[[125 108 123 120]
 [128 116 125 126]
 [127 118 126 125]
 [123 123 127 120]
 [134  99 121 133]
 [120 145 104 126]
 [149 134 126 139]]
->
[[125 128 127 123 134 120 149]
 [108 116 118 123  99 145 134]
 [123 125 126 127 121 104 126]
 [120 126 125 120 133 126 139]]

[[124 131]
 [142 121]
 [125 149]
 [112 131]
 [123 137]
 [120 134]
 [153 129]
 [114 131]
 [124 142]
 [110 135]
 [146 151]]
->
[[124 142 125 112 123 120 153 114 124 110 146]
 [131 121 149 131 137 134 129 131 142 135 151]]

[[120 131 118 138]
 [125 151 144 106]
 [133 132 140 137]
 [145 122 131 149]
 [104 143 107 144]]
->
[[120 125 133 145 104]
 [131 151 132 122 143]
 [118 144 140 131 107]
 [138 106 137 149 144]]

[[124 131 124 127 135 136 119 124 125]
 [131 125 128 129 133 131 120 133 123]
 [133 132 125 129 122 126 129 124 126]
 [121 131 124 127 132 117 128 134 127]
 [129 129 128 126 129 125 123 131 118]
 [126 130 127 130 127 120 118 106 125]
 [126 122 128 125 126 139 126 131 130]
 [134 125 130 128 138 117 132 123 132]]
->
[[124 131 133 121 129 126 126 134]
 [131 125 132 131 129 130 122 125]
 [124 128 125 124 128 127 128 130]
 [127 129 129 127 126 130 125 128]
 [135 133 122 132 129 127 126 138]
 [136 131 126 117 125 120 139 117]
 [119 120 129 128 123 118 126 132]
 [124 133 124 134 131 106 131 123]
 [125 123 126 127 118 125 130 132]]

[[141 130 130 131 129 135 147 130 152 129]
 [143 131 130 131 129 134 150 130 148 129]
 [143 132 130 131 129 133 152 130 145 129]]
->
[[141 143 143]
 [130 131 132]
 [130 130 130]
 [131 131 131]
 [129 129 129]
 [135 134 133]
 [147 150 152]
 [130 130 130]
 [152 148 145]
 [129 129 129]]

[[131 114 133 133 128 115 127 144 144]
 [130 108 125 130 122 141 135 139 139]
 [139 123 131 137 128 141 122 140 136]
 [152 124 132 134 141 137 131 137 133]
 [130 122 123 141 129 133 133 144 135]]
->
[[131 130 139 152 130]
 [114 108 123 124 122]
 [133 125 131 132 123]
 [133 130 137 134 141]
 [128 122 128 141 129]
 [115 141 141 137 133]
 [127 135 122 131 133]
 [144 139 140 137 144]
 [144 139 136 133 135]]

[[131 100 142 124 133 137 133 138 131 105 129 131 134 121 136]
 [128 129 127 129 129 128 127 127 129 129 127 127 127 127 127]
 [127 130 126 128 131 131 127 126 128 127 128 128 125 129 128]]
->
[[131 128 127]
 [100 129 130]
 [142 127 126]
 [124 129 128]
 [133 129 131]
 [137 128 131]
 [133 127 127]
 [138 127 126]
 [131 129 128]
 [105 129 127]
 [129 127 128]
 [131 127 128]
 [134 127 125]
 [121 127 129]
 [136 127 128]]

[[141 136 126 127 127 134 128 142 122]
 [112 122 108 152 115 125 128 132 134]
 [146 122 131 134 133 130 135 132 122]
 [124 122 110 154 122 132 124 135 123]
 [137 147 136 112 128 132 110 114 136]
 [120 128 117 150 121 124 110 135 129]
 [139 133 127 128 126 142 122 137 123]
 [123 126 122 149 117 129 113 131 128]]
->
[[141 112 146 124 137 120 139 123]
 [136 122 122 122 147 128 133 126]
 [126 108 131 110 136 117 127 122]
 [127 152 134 154 112 150 128 149]
 [127 115 133 122 128 121 126 117]
 [134 125 130 132 132 124 142 129]
 [128 128 135 124 110 110 122 113]
 [142 132 132 135 114 135 137 131]
 [122 134 122 123 136 129 123 128]]

[[132 141 136 147 115]
 [128 107 117 113 133]
 [118 108 111 103 128]
 [118 107 109 101 127]
 [147 106 104 110 117]
 [119 111 117 109 132]
 [119 106 106  98 126]]
->
[[132 128 118 118 147 119 119]
 [141 107 108 107 106 111 106]
 [136 117 111 109 104 117 106]
 [147 113 103 101 110 109  98]
 [115 133 128 127 117 132 126]]
